In the rows, 128 means zero.
The same turns and mirrors carry the whole set onto itself and the rows of a family onto each other. Which other rows belong to the same family as each row named below? List them in the order they appear above.
These 15 rows form 5 families of 3 rows each.
Q59: [102 154 127 106 166 145 162 134 130 114 154 144 116  94 112 137 150]
Q306: [136 148 155 144 118 146 169  93 113 134  77 131 143 112  77 135 145]
Q221: [139 135 147 130 120 132 162  94 109 139  85 121 158  91 102 161 137]
Q681: [132 100 123 169 133 132 122 116 123 141 142 160 136 132  97 120 109]
Q719: [155 153 153 143 108 148 167  85 111 127  98 149 140 106  77 145 144]
Q307: [ 89 155 122 127 157 151 154 132 132 106 145 149 119  78 122 140 144]
Q951: [129 136 161 129 121 135 166  98 112 139  84 141 165  87  83 160 138]
Q450: [138 113 108 161 132 121 127 103 117 129 134 181 137 131  98 115 112]
Q563: [148 113 136 137 150 121 106 116 135 118 146 176 139 123 100 134 109]
Q730: [133 104 135 165 135 129 118 109 134 138 146 168 151 122 106 111 108]
Q651: [ 83 152 107 121 170 145 155 132 118 117 142 149 129  88 121 143 145]
Q386: [140 138 151 131 116 143 180  96 107 133  85 124 150  92  89 143 133]
Q163: [ 75 159 128 105 168 134 149 124 123 124 126 144 113  98 117 151 133]
Q121: [ 81 149 114 106 163 148 161 124 129 137 123 159 115 103 101 159 145]
Q407: [143 128 138 166 141 117 118 125 134 120 142 177 140 131 105 118 109]

Same family as Q59: Q951, Q450
Same family as Q386: Q730, Q651
Same family as Q681: Q221, Q307
Same family as Q719: Q563, Q121

The same turns and mirrors carry the whole set onto itself and the rows of a family onto each other. Which other rows belong to the same family as each row named below? List them in the order they appear above.
These 20 rows form 4 families of 5 rows each.
Q633: [172 115 111  82  84 143 116 117 134 100 134  98 111  91 118 126 142 121
 142 120 132]
Q346: [145 115 147 104  81 142 124 107 138 126 128 131 110 132 126 108  71 165
 144 145 136]
Q955: [151 104 111  90  75 125 114 100 118  96 141 119  94 101 135 124 140 121
 141 121 125]
Q806: [131 137 137 160  76 140 109 131 109 165 142 123 142 125 116 122 120 180
 148 143 104]
Q435: [142 156 145 149  81 137  99 144 117 164 142 141 148 128 113 132 133 153
 122 160 126]
Q779: [116 163 123 147 100 108 136 161 138 150 138 115 131  85 147 125 119 135
 106 128 106]
Q957: [125 143 158 131  84 157 115 122 151 114 119  90 132 104 154 124 157 109
 106  96 119]
Q548: [124 162 141 127  98 114 136 151 134 148  95 104 128  74 126 145 133 134
 110 120 102]
Q469: [147 115 140 142 101 137 127 102 114 141 113 121 113 141 104 100  89 157
 137 143 158]
Q821: [176 124 112  85  95 153 123 113 133 110 142 111  92 101 121 127 135 141
 158 123 141]
Q396: [153 115 112  97  93 141 125 101 137  88 131 109  93  99 138 122 144 121
 145 128 136]
Q740: [119 141 162 121 101 146 116 111 152  92 127 100 122  99 157 132 162 122
 124 104 135]
Q820: [117 155 146 126  91 157 115 122 149 105 118 112 113 102 142 112 146 105
 124  90 102]
Q946: [128 160 127 138  95 122 140 160 137 166 108  98 126  97 140 139 123 135
  99 139 106]
Q308: [151 110 140 118 100 136 116 101 131 119 108 109 123 137 113 107  79 156
 143 145 147]
Q495: [145 128 137 154  77 133 118 137 101 164 138 134 145 130 109 125 116 168
 135 157 119]
Q473: [119 160 147 129 101 156 117 124 142  97 117 105 125  88 144 130 158 114
 120  98 104]
Q439: [144 141 134 147  93 148  90 135 120 161 139 126 142 142 119 133 127 165
 134 165 117]
Q368: [116 168 140 145  98 119 133 160 136 150 117 119 153  86 139 133 118 142
 102 133 109]
Q400: [164 111 143 117  85 157 120 103 127 118 122 129 103 138 120 102  88 153
 145 148 147]

Same family as Q548: Q435, Q469, Q821, Q740
Same family as Q957: Q633, Q946, Q308, Q439
Same family as Q495: Q396, Q473, Q368, Q400

The same turns and mirrors carry the whole set onto itself and the rows of a family onto each other. Which other rows belong to the same family as each row named below? List them in the order they appear above.
These 16 rows form 4 families of 4 rows each.
Q883: [ 84 125 121 107 154 157 134  89  91 178 146]
Q92: [101  88  91 130 174 137 185 109 146 176 120]
Q553: [ 95 160  89 137 130 121 158  88 124 177 107]
Q434: [ 99 118 131 105 170 152 127  75  96 186 122]
Q613: [ 80 119 103 147 183 123 198 106  83 158 101]
Q198: [102  84 101 137 168 132 177 111 147 185 130]
Q949: [ 93 170  87 125 141 134 152  83 114 181 120]
Q25: [ 76  93 112 136 169 125 182 101 152 188 120]
Q635: [ 86 119 103 143 177 128 188 105  77 153  89]
Q752: [ 84 111 100 145 190 139 192 112  87 162  95]
Q926: [111  82 100 126 159 133 169 107 150 181 121]
Q286: [ 91 113 133 110 156 143 137  99  84 168 143]
Q130: [ 82 123 124 136 195 118 198 110  94 173 107]
Q497: [ 97 157  82 131 135 131 151  72 120 177 113]
Q943: [ 99 117 123 106 162 151 133  84  82 170 142]
Q125: [ 93 157  90 111 151 124 154  62 118 174 102]

Same family as Q198: Q613, Q497, Q943
Same family as Q130: Q434, Q25, Q125
Same family as Q883: Q92, Q949, Q752

The same turns and mirrors carry the whole set onto itself and the rows of a family onto each other. Which other rows belong to the same family as each row named below? List them in the order they appear above.
These 30 rows form 5 families of 6 rows each.
Q99: [136 140 166 121 140 145 124 138 132 147 143 167]
Q945: [109 133 111 127 166 133 138 122 120 100 109  95]
Q16: [126 125 137 109 132  98 139 123 118 166 113 132]
Q38: [109 159 110 131 166 170 126 122 154 117 147 118]
Q697: [116 166 123 153 156 121 126 138 111 151 153 151]
Q960: [122 153 115 167 148 132 119 143 107 139 147 148]
Q234: [145 138 136 119 145  97 154 137 114 145 108 134]
Q193: [111 112 137 111 136 147 125  82 138 127 105 116]
Q839: [131 160 119 147 158 130 150 144 117 140 152 161]
Q505: [107 166 118 144 168 163 110 104 153 122 133 127]
Q278: [108 153 137 123 157 176 113 122 162 117 141 117]
Q569: [144 130 133 122 139  97 136 129 123 171 120 114]
Q290: [115 154 119 151 155 166 114 110 172 130 127 125]
Q555: [119 105 136 115 128 144 124 104 136 120  97 105]
Q780: [114 143  99 130 162 112 123 118 107 117 100 111]
Q969: [120 136  96 122 169 119 149 127 115 110 111 111]
Q472: [118 169 117 162 162 132 149 144 122 127 145 138]
Q914: [111 133 162 118 151 148 115 117 149 157 147 163]
Q71: [136 116 139 118 125 103 140 132 122 150  98 125]
Q268: [114 122 154 119 153 142 111 142 152 157 142 164]
Q851: [134 137 154 105 144 162 115 127 145 145 149 161]
Q545: [124 113 130  96 134 158 127  98 132 120 120 105]
Q825: [121  96 147 122 142 147 130  85 129 132 119 112]
Q998: [153 128 135 103 133 110 151 125 119 153 114 140]
Q537: [127 134 109 132 182 119 114 118 116 112  99 107]
Q432: [114 163 134 151 175 164 113 120 153 124 149 119]
Q292: [118 128 107 136 152 112 133 131 115 112  94 105]
Q157: [134 115 155  99 123 150 127 102 133 131 115 111]
Q523: [128 163 139 161 167 130 131 141 121 146 157 147]
Q494: [127 141 170 130 158 156 113 126 147 151 153 152]

Same family as Q839: Q38, Q969, Q851, Q545, Q998
Same family as Q193: Q16, Q697, Q505, Q780, Q914
Same family as Q268: Q960, Q569, Q290, Q825, Q537
Same family as Q555: Q71, Q432, Q292, Q523, Q494

The same turns and mirrors carry the whole set onto itself and the rows of a family onto each other. Which other rows belong to the same family as each row named below? List them in the order they appear above.
These 40 rows form 5 families of 8 rows each.
Q336: [150 140 117 160 133 133  90 100 144]
Q333: [148  97 144 117 100 130 112 127 126]
Q46: [140 155 134 135 145 136 115 149 107]
Q875: [152 150 140 153 120 134  89  99 144]
Q463: [125 143 112 109  90 124 137 136  95]
Q218: [185 132 122 148 110 116 143 134 121]
Q443: [129 102 135 135 102 110 121 135 151]
Q596: [137 177  85 147 107 132 127 122 121]
Q643: [135 134 106 131  83  99 122 102 154]
Q454: [153 148 139 173 118 137 103 113 149]
Q147: [140 143 100 133  78 120 132 112 158]
Q423: [134 103 155 139 110 111 110 125 126]
Q7: [143 124 107 142  68 112 118 102 142]
Q40: [119 137 112 138 108 115  70 116 123]
Q609: [166 130 127 157 112 139 155 120 129]
Q638: [121 135  99 120 109 127  76 115 125]
Q935: [166 142 126 136 130 136  98 114 157]
Q303: [124 149 116 112  94 138  78 129 130]
Q644: [150 175  96 157 105 144 112 123 109]
Q696: [161 137 128 165 123 124  94 116 156]
Q245: [128 107 154 136 103 125 111 142 138]
Q135: [122 140 123 127  86 110 145 148 103]
Q119: [129 129 101 126  95 113 143 153 104]
Q155: [144 179 105 149 114 135 115 112  96]
Q583: [119 134 101 113  99 108 133 134  98]
Q326: [136 142 149 142 137 116 111 150 102]
Q215: [152 144 128 147 111 129 166 132 125]
Q429: [158 144 118 119  73 112 122 102 145]
Q830: [150 134 120 140 132 142  99 160 106]
Q360: [136 138  93 142  80 128 127  97 144]
Q660: [154 173  86 143 110 120 122 109 110]
Q35: [166 146 141 156 101 121 155 138 122]
Q304: [137 104 144 118 108 102 119 131 139]
Q833: [107 147 115 114 111 123  86 118 113]
Q625: [116 150 113 122 101 107  78 130 120]
Q817: [143 137 114 126  73 119 125 150  93]
Q9: [161 183  95 143 103 124 110 136 124]
Q965: [145 136 140 142 135 127  98 142  91]
Q479: [165 133 125 171 106 121 150 129 134]
Q325: [137 146 135 154 135 144 114 144  94]

Same family as Q46: Q875, Q7, Q609, Q245, Q119, Q660, Q625
Same family as Q643: Q336, Q596, Q423, Q135, Q833, Q479, Q325
Same family as Q644: Q463, Q147, Q638, Q696, Q35, Q304, Q965

The same turns and mirrors carry the whole set onto itself and the rows of a family onto each other. Which other rows belong to the same family as each row named below? List them in the order they appear above.
These 32 rows form 4 families of 8 rows each.
Q377: [147 173 108 135  81 168 105 158 136 134 151 133 133 125 116 112 143 158
 102 109 118 100 142 124 112]
Q352: [134 157 110 135 155 177 119 139 125 148 138 116 143 110  99  74 137 153
 104 127 152 112 130 105 139]
Q679: [200 126 120 135 145 131 114 124  81 106 121  84 135 141 103 134 133 137
 148 125 146 133 155 163 107]
Q145: [193 134 125 131  90 156 127 152 103 118 145  95 124 142 132 149 123 153
 141 136 121  87 151 153  94]
Q164: [155 177 113 128 101 164 114 163 136 130 151 131 120 132 112 102 159 169
 111 130 132  77 144 139 115]
Q291: [168 148 130 136 115 174 114 157 107 114 145  96 146 125  77 106 130 166
 144 123 155 107 116 143 105]
Q77: [190 123 120 141 138 128 122 113  75  87 120  82 143 139 107 131 120 136
 149 110 141 131 143 153 114]
Q547: [182 119 120 134 135 134 106 123  88  98 124  82 137 136 116 148 113 129
 151 118 130 145 139 143 104]
Q966: [166 153 102 128 177 131 133  99  99 130 118  93 133 131 119  97 122 113
 100 117 114 143 143 117 134]
Q781: [183 136 124 144  71 157 132 145  98 113 144 108 134 136 130 150 129 138
 144 129 117  96 150 150 114]
Q237: [173 156 104 139 143 118 155 113 104 130 134  81 105 140 162 139 124 106
 145 133 116 111 147 143 127]
Q763: [156 149  99 136 182 124 128  96 100 123 110  92 123 138 119  99 125 134
 105 121 126 137 160 121 133]
Q622: [131 190  86 130 150 137 109 125 143 136 138 117  93 118 142 100 146 126
 106 133 116 108 145 126 144]
Q17: [145 169 103 127  88 171 102 162 141 140 165 131 130 115 116 119 147 157
 106 131 128  92 147 131 113]
Q165: [155 133 134 131 115 175 101 150 103 105 146 108 141 113  78 121 128 172
 143 127 163 103 138 137 106]
Q143: [156 140 103 129 185 120 141  91 103 126 129  96 127 131 120  97 128 131
 102 134 128 129 168 126 126]
Q247: [141 188  84 134 141 131 120 134 143 140 136 120 114 125 147  98 152 120
  98 122 123 113 131 131 150]
Q558: [144 159 108 141  89 171 112 158 141 136 152 133 127 121 124 112 157 166
 102 130 144  89 153 134 123]
Q449: [170 155 105 147 128 125 140 109 104 109 118  95 100 134 159 136 128 105
 146 130 106 106 146 144 140]
Q93: [162 136 126 132 111 168 112 155 103 112 156 103 158 112  77 120 119 173
 138 125 161 111 122 133 109]
Q627: [186 129 125 126 138 131 117 111  79  92 127  85 134 135  99 142 114 136
 144 111 126 130 150 144  99]
Q524: [175 162 103 137 135 118 141 112 108 111 126  91 104 132 155 148 120 108
 137 133 106 113 129 141 134]
Q591: [130 195  93 131 156 130 139 126 133 142 144 119 108 121 136  95 155 125
 110 125 129  96 138 131 148]
Q150: [159 130 129 129 110 176  97 157 114  99 138 110 146 124  82 126 120 171
 146 130 143 111 125 118 111]
Q907: [135 158 100 125 160 168 117 137 130 141 142 109 137 109  92  82 126 164
  97 135 143 113 138  99 129]
Q329: [125 183  90 124 138 119 112 117 140 125 145 123 104 109 142 105 146 127
 106 121 112 114 141 123 142]
Q983: [127 161 107 138 145 172 118 130 131 126 130 131 148 114  89  86 139 158
  96 123 141 119 137  91 138]
Q522: [191 132 116 149  77 170 125 153 106 121 127 107 124 138 135 154 127 142
 147 130 120 103 147 134 119]
Q831: [169 145 102 139 134 123 131 111 108 110 121 101 101 125 162 148 129 109
 153 141 116 121 148 132 146]
Q465: [179 138 122 142  79 156 134 139 111 104 143 104 123 138 129 165 121 157
 143 138 121  91 155 144 110]
Q847: [146 148  94 135 171 121 128  99 105 124 119  97 136 127 121 110 131 109
 107 112 126 158 153 112 137]
Q528: [127 165 112 124 153 162 136 127 127 134 151 106 142 111  90  72 124 159
 102 131 137 102 126 100 121]

Same family as Q164: Q145, Q547, Q237, Q591, Q150, Q983, Q847
Same family as Q524: Q352, Q966, Q165, Q247, Q558, Q627, Q465
Same family as Q143: Q377, Q679, Q291, Q329, Q522, Q831, Q528

